(in the rows, 128 means zero)
Named moves come first, each a turn or a mirror and shown by rows before and after it. Which of them, in which order, take the first row of each pair that follows to the second? Write the first one first, as in the answered first pair.
C (before -> after):
[126 140 121 125 115 113 133 132 132 134 142 128 126 128]  ->  [127 136 115 122 118 113 138 133 128 135 132 127 119 129]
[125  90  96 132 146 129 132 127 128 145 103 129 114 151]  ->  [123 105 131 150 139 127 106 134 155 144 161 139 140 144]
[100 150 120 155 132 111 162 124 160 198 175  75 141 157]  ->  [104 139  93 142 139 113 183 120 138 198 126  67 119 162]
R (before -> after):
[ 90  92 109 130  72 140 145 143 157 188 155 109 111 123]  ->  [107  58  98 109  74 157 145 139 148 163 135 137 110 121]
[128 109 147 127 154 159 118 131 106 120 119 135 134 125]  ->  [132 124 132 123 163 133  98 140 111 120 126 147 134 140]
[124 140 108 116  89  94 189 121 133 183 144 163 107 120]  ->  [126 123 112 112  86 109 199 116 130 175 136 164 106 111]
[169 119 179 110 121 130 147 109 144 101 145 158 153 118]  ->  [171 137 168 107 129 105 128 121 149 101 152 171 154 135]
B (before -> after):
[105 122 116 150 110 125 149 120 130 149 141 122 124 170]  ->  [ 97 107 123 152 116 148 139 120 121 144 135 110 128 162]
[115  77 133 107 146 171 129 142 132 119 103 129 113 110]  ->  [140 100 161 113 127 148 160 128 143  99 124 160 118 101]
[ 71 158 115 147 133 142 104 131 146 130 192 160 116 111]  ->  [ 67 155 110 146 136 146  99 133 140 134 186 154 115 113]
D (before -> after):
[128 123 137 120 157 110  97 144 106  86 145 125 120 126]  ->  [110 122 131 125 134 107 103 153 139 117 177 129 134 134]
[144 154 134 137 118  92 151 120 127 115 127 137 119 134]  ->  [130 130 116 127 153 121  95 138 105 112 106 117 127 139]
[113 139 119 129 122 135 131 119 135 160 107  93 108 158]  ->  [121 147 123 131 119 128 144 111 133 154 106  99 101 155]
[145  75 118  94 143 122 141 119 147 110 113 164 160 121]  ->  [141  74 117  96 136 122 140 123 157 119 123 163 164 122]
T (before -> after):
[116 122 157 105 143 126 122 126 135 110 143 148 116 139]  ->  [114 123 149 101 144 121 118 128 134 113 138 148 113 147]
[110 101 123 130 134 172  87 143 109 127 142 135 140 138]  ->  [108 112 114 132 139 157  80 146 107 133 139 127 137 140]
[136 129 127 128 115 121 186 112 117 122  96 124 101 127]  ->  [130 150 117 133 122 106 176 119 116 129  96 111  96 136]
[128 139  92 108 145  97 107 135 112 125 102 131 117 145]  ->  [121 170 152 148 137 100 113 128 124 128 147 106 134 127]
Now pairs of rows:
Each pair is two moves apart.
[149 163 160 123 145 135 185 109 100  85  82 140 107  71]  ->  [136 194 121 120 141  83 194 125 120 125  82 139  94 103]
B R
[135 104 142 122 121 155 106 132 142 104 149 152 150 132]  ->  [120 144 125 131 143 120  82 147 137 122 147 131 140 153]
T T
[ 96 128 110 149 113 106 165 120 174 128 124 102 129 124]  ->  [102 111  95 135 113 111 167 121 171 125 109 114 125 126]
T T
[131  96 102 117 113 144 123 135  96 139 121 149 131 131]  ->  [120 145 127 146 115 115 108 143 112 153 164 128 140 136]
R T
[112 125 128 138 164 149  98 129  96 120 108  80 125 133]  ->  [126  97 157 137 140 178 106 123 116 104 139 107 148 113]
C T
[142 111 111 109 166 134  69 149  92  90  98 124 117 127]  ->  [142 119 179 142 142 157  89 132 108  84 146 112 138  94]
T T
[131 181 104 110 168  78 156 129 116 157  95  93 105 120]  ->  [129 148 151 126 141 130 195 106 114 149 103  78 114  83]
R T
[129 141 159  97 176 130 126 127 116  82 137 133 114  82]  ->  [118 168 162 111 175 117 123 132 122  98 152 115 114  87]
R R
[131 113 125  90  96 118 154 117 120 151 130  90  90 139]  ->  [141 105 146  95 106 137 148 110 101 125 121  88  92 122]
D B
[102  70  93 113  95 147 148 120 153 152 118 143 144 135]  ->  [110 136  80 123 124  77 155 121 124 147  86 128 112 157]
D T
[123 146 118 148 144  90  95 121 132 116 134 130 133 139]  ->  [117 145 124 157 123  96 114 117 150 134 152 124 140 136]
B D
[104 142  92 119 156 109  88 153 116 154 121 111 119 156]  ->  [109 135 166 148 123 148 104 136 142 137 183 114 151 118]
C T
[122 141 159 143 141 140 125 126 121 112 125  94 127 109]  ->  [141 132 133 117 153 126 102 138 120  88 116 134 128 125]
R R
[143 103 156 120 105 177 138 121 125 111 142 125 140  99]  ->  [156 129 117 106  92 121 178 120 134 120 122 155 118 122]
B C
[165 102 126 109 129 165 151 107  83  86  65 136  99 105]  ->  [126  74  82  93 141 179  67 151 116 132 105 133 133 134]
B D
[131 102 102 103 134 131 151 129 107 135  76 122 113 134]  ->  [127  99 125 114 151 153 119 132  95 123  84 106 124 124]
R B
[133 102 176 127 137 153 137 122 114 122 138 110 112  89]  ->  [134 115 108  93 163 100 100 148 116 129 112 140 100 134]
T R
[121 101 106 105 147 141  93 159 120 163 121 126 127 120]  ->  [139  98 118 101 154 145  91 152 107 134 108 140 123 111]
B T
[133 180 132 146 168  95 101 137 117  99 121 124 124 135]  ->  [124 133 164 150 154 154  82 133 125  97 146 121 153 112]
T D
[164  60 107  85 137 149 133 104 140  74 136 190 146 126]  ->  [163  79  99  87 132 119 127 112 158  85 162 204 150 139]
B C
[117  81 132 124 108 159 160 111 162 141 123 135 139 126]  ->  [148 110 104 103 140 113 132 122 144 103 100 175 127 148]
D R
[109 133 136 144 154 115 142 114 127 133 124  90 119 135]  ->  [118 140 147 146 147 107 152 111 129 122 135 101 121 130]
B B
[112 156 127 141 120 111 132 135 143 169 150 108 128 136]  ->  [123 151 110 129 137 111 148 126 112 156 101 100 101 135]
C D
[148 146  83 118 142  69 171 133 150 125 118 172 127 159]  ->  [ 99 148  78 139 170  96 120 148 139 172 116  96 131 162]
T B
[141 101 144  97 148 142 142 124 121 103 128 127  93 115]  ->  [144 140 132 101 146  97 144 133 138 112 145 140  91 134]
B R
